In the rows, 100 means zero.
The rows of A fall into a few groups, and each row is roughly a mix of its group's hidden directions.
A:
[[76,86,58,101,111,116,123,134,113,70],
[95,123,104,56,108,86,98,99,68,143],
[90,120,129,111,145,91,122,124,120,74],
[112,121,153,124,81,95,93,82,113,129],
[100,132,94,112,121,143,93,107,55,91],
[104,110,76,78,108,134,86,148,78,119],
[95,74,115,94,74,50,112,83,134,102],
[129,108,103,118,140,119,74,86,110,61],
[99,118,73,82,116,142,84,139,79,111],
[84,68,112,73,74,85,100,114,70,139],
[126,105,96,90,106,124,82,149,83,136],
[128,101,108,92,98,108,86,154,90,139],
[98,132,111,120,78,118,128,101,135,137],
[93,97,103,142,44,99,99,109,76,94],
[100,69,87,82,45,81,94,89,103,126],
[123,125,135,108,129,102,86,110,146,100],
[91,115,41,132,97,105,80,107,116,85],
[92,113,100,70,53,128,82,108,112,132],
[116,92,123,69,97,102,117,66,78,56],
[123,81,79,99,63,108,70,71,89,132],
[98,66,61,67,84,112,90,80,124,121],
[141,122,136,106,99,84,93,106,137,79],
[84,116,88,54,76,128,79,118,83,122],
[115,121,90,121,88,128,117,82,146,70],
[81,56,68,106,82,85,120,120,112,70],
[153,63,118,131,98,101,94,109,108,97],
[101,134,78,104,103,112,76,149,123,79],
[115,78,108,69,93,46,101,125,103,81],
[108,112,141,72,77,114,92,87,71,135],
[104,103,144,97,68,120,83,103,78,139],
[139,119,120,110,62,93,86,82,135,87],
[115,121,124,97,135,128,108,65,66,103],
[115,129,118,105,160,124,102,103,92,92],
[79,107,109,75,122,100,122,43,101,84],
[147,124,134,103,86,80,88,70,98,114],
[104,103,97,61,152,107,119,104,69,88],
[68,100,93,79,95,69,99,55,81,129],
[72,68,48,82,109,99,115,78,105,90],
[97,118,133,127,62,100,111,94,56,102],
[93,85,64,80,77,100,97,78,68,59],
[104,99,144,139,129,104,134,116,99,100],
[126,108,145,101,93,64,98,139,101,106],
[82,96,58,67,117,99,102,77,71,71],
[127,85,108,117,59,102,80,66,98,135],
[92,78,54,93,76,70,93,114,83,70],
[101,87,120,67,139,125,69,78,80,108],
[96,105,65,89,105,159,86,108,79,110],
[105,79,108,99,124,158,75,95,77,107],
[69,110,79,117,82,73,136,92,134,82],
[106,89,128,112,66,127,56,76,110,111],
[109,105,101,60,115,135,106,85,59,125],
[126,102,114,152,69,118,80,99,90,119],
[106,130,101,122,77,127,116,117,148,89],
[97,74,103,107,142,61,105,89,62,93],
[90,121,122,79,96,84,102,93,160,82],
[112,71,99,87,133,82,74,72,59,99],
[67,67,58,97,93,119,111,75,110,123],
[137,112,128,93,106,96,100,80,142,66],
[98,85,95,78,61,146,111,91,123,76],
[69,77,41,99,88,104,104,90,78,92],
[102,119,88,151,84,137,77,96,79,91],
[119,133,98,131,99,124,109,122,141,79],
[47,115,90,88,118,63,107,77,87,103],
[111,93,69,105,110,106,118,129,116,46],
[102,92,73,119,117,102,129,139,101,56],
[59,97,147,82,126,81,85,91,110,105],
[137,77,89,86,121,122,73,92,71,69],
[82,72,84,88,106,98,83,116,116,42],
[100,88,92,137,122,70,128,94,118,60],
[123,132,148,106,83,99,80,123,84,120],
[72,98,91,103,112,49,120,123,72,118],
[108,118,111,119,45,72,95,85,118,121],
[115,106,95,118,56,118,123,122,143,98],
[68,94,144,72,132,89,78,88,113,95],
[91,135,119,87,133,100,139,104,126,123],
[107,110,94,78,49,138,89,107,122,119],
[88,85,53,115,87,120,117,132,113,70],
[69,85,70,79,101,110,120,75,83,142],
[43,74,88,74,122,114,88,104,91,110],
[106,99,72,115,111,115,131,135,119,58],
[132,115,111,116,92,141,79,95,140,84],
[119,93,104,135,142,80,113,69,101,73],
[120,91,77,76,124,111,96,108,116,44],
[109,135,122,145,91,107,87,84,64,89],
[94,81,114,74,131,135,67,80,76,115],
[134,67,107,74,85,132,69,89,82,109],
[78,79,79,70,102,54,84,100,93,68],
[89,113,66,138,105,143,84,109,92,75],
[130,125,99,141,66,107,127,106,107,122],
[108,114,131,133,69,102,107,105,51,103],
[108,89,163,85,108,123,112,83,84,97],
[71,65,73,102,77,122,121,72,87,122],
[96,72,103,95,136,65,95,81,57,102],
[97,123,97,110,64,127,120,124,144,93],
[81,90,100,61,60,106,95,85,85,140],
[133,91,130,82,91,115,99,87,91,153],
[124,77,102,86,131,110,68,63,72,87],
[68,113,77,115,81,79,126,118,137,75],
[109,110,87,87,135,48,117,125,113,88],
[104,122,91,133,117,105,113,115,137,55],
[101,81,95,44,81,102,96,62,85,85],
[113,97,121,150,126,74,126,85,115,91],
[104,71,79,88,46,93,92,78,81,120],
[87,75,92,82,151,127,95,111,71,85],
[117,118,121,113,127,59,106,144,110,95],
[118,122,68,117,98,79,149,126,104,91],
[127,128,146,78,121,111,92,84,98,72],
[51,121,92,79,63,97,121,98,114,118],
[56,89,115,133,72,108,98,121,132,93],
[94,73,98,81,128,70,82,80,54,108],
[77,64,60,126,82,124,88,95,119,86],
[113,138,137,119,99,116,117,94,59,110],
[90,140,112,100,126,125,109,105,53,82],
[68,64,57,107,81,121,106,83,82,94],
[107,142,140,120,107,131,97,81,85,118],
[126,107,118,80,157,112,108,103,100,72],
[33,79,87,84,106,97,99,115,111,100],
[86,112,112,95,82,135,95,84,48,127],
[118,97,164,77,88,104,106,92,82,113],
[76,122,88,103,60,99,122,135,133,106],
[112,82,123,98,79,111,115,77,69,51],
[90,149,85,126,128,86,99,125,120,83],
[84,91,95,43,96,87,122,75,72,103],
[89,69,69,100,115,78,109,103,96,47],
[94,89,76,128,52,116,89,74,71,94],
[119,133,139,100,95,83,82,133,86,129],
[84,64,65,90,121,71,114,108,137,96],
[86,94,141,107,76,105,62,73,99,131],
[80,111,60,116,141,117,95,98,135,106],
[92,112,71,118,82,152,84,109,69,99],
[123,109,138,68,124,59,112,115,98,92],
[104,127,95,112,71,57,128,109,133,90],
[118,135,149,118,106,112,95,76,89,123],
[105,102,154,116,105,128,112,96,63,87],
[86,116,105,82,124,154,114,66,95,107],
[107,93,99,133,148,73,118,100,93,66]]
In each list below, three rows fit none of the groups, and each other row fits one group, some only roughly. Which are they? Name them in the order they come.
    z_500: [97,76,102,56,62,74,110,88,86,126]
    z_559: [121,123,125,111,75,89,80,81,54,121]
    z_18: [82,102,86,112,60,46,117,104,95,114]
    z_605: [74,88,44,67,87,99,93,112,90,83]
    z_680: [113,135,124,108,150,94,113,115,118,122]
    z_670: [161,134,119,116,98,102,87,103,104,98]
    z_37: [130,99,84,130,117,137,99,135,98,73]
    z_162: [98,134,125,146,109,78,113,106,68,100]
    z_719: [98,106,104,121,119,92,133,141,119,58]
    z_663: [104,106,132,101,91,157,93,66,101,110]
    z_471: [87,87,94,72,111,58,105,116,148,93]
 : z_670, z_37, z_162
    z_68: [84,81,63,102,45,100,91,99,74,100]
    z_553: [94,123,46,79,128,77,105,98,118,91]
    z_95: [118,103,111,63,131,114,83,130,139,97]
    z_206: [116,83,130,111,88,123,106,94,141,141]
    z_871: [87,87,95,97,123,109,70,123,52,132]
    z_271: [120,97,123,92,131,157,82,86,103,95]
    z_367: [140,120,142,106,118,110,93,118,99,134]
    z_240: [62,121,98,155,91,98,104,116,104,121]
    z_39: [127,49,118,83,113,96,82,90,69,113]
    z_123: [138,106,114,143,95,123,110,119,130,86]
    z_505: [67,96,68,78,70,94,106,141,113,82]
 : z_95, z_871, z_240
    z_21: [125,81,96,81,49,135,101,92,120,107]
    z_688: [127,105,145,131,89,102,97,63,101,123]
    z_200: [134,114,150,72,117,85,112,89,114,106]
    z_184: [103,113,53,69,114,70,94,93,110,68]
    z_923: [141,102,107,129,125,127,90,103,120,64]
    z_496: [101,64,101,116,61,125,86,89,84,61]
    z_723: [63,98,124,104,78,69,86,85,89,141]
    z_570: [73,88,81,81,147,78,101,83,120,127]
    z_645: [60,65,68,128,78,104,115,89,102,86]
    z_248: [135,131,127,80,133,72,109,100,115,84]
    z_854: [153,115,122,106,117,94,80,122,125,80]
 : z_570, z_645, z_854
    z_516: [110,117,125,123,145,101,99,107,146,99]
    z_221: [59,107,64,142,102,84,90,118,89,87]
    z_387: [115,107,101,120,119,109,74,130,155,106]
    z_850: [73,77,89,137,77,125,107,105,110,140]
    z_160: [95,78,112,91,116,91,110,39,71,102]
    z_676: [98,102,85,54,144,122,107,97,72,88]
    z_877: [79,77,64,57,107,112,109,90,134,105]
    z_192: [82,91,56,51,113,98,101,106,78,83]
    z_638: [108,83,102,144,73,71,99,118,138,89]
    z_616: [94,106,110,63,147,69,110,116,125,99]
    z_398: [60,100,86,99,113,104,125,126,140,71]
    z_898: [85,92,97,93,122,103,115,122,135,46]
    z_161: [120,106,132,75,132,91,106,120,134,131]
    z_644: [110,77,100,117,63,103,81,70,80,142]
    z_40: [58,73,85,100,72,94,115,62,98,121]
 : z_221, z_644, z_40
    z_353: [115,112,135,48,86,106,93,73,88,114]
    z_986: [85,105,80,109,74,97,134,91,147,72]
    z_311: [81,77,100,54,57,119,106,82,95,108]
    z_581: [107,129,140,89,72,80,85,104,140,90]
    z_277: [90,84,90,75,82,78,73,69,67,132]
    z_229: [99,111,122,104,106,93,114,50,127,60]
    z_164: [73,103,49,143,107,105,94,119,108,106]
    z_575: [141,117,140,65,118,116,98,95,91,112]
    z_511: [97,107,104,134,44,77,101,96,98,128]
    z_147: [129,110,133,126,139,110,101,132,119,102]
    z_55: [106,92,57,53,130,93,108,101,85,83]
    z_454: [153,118,90,81,128,119,113,97,109,73]
 : z_581, z_229, z_575
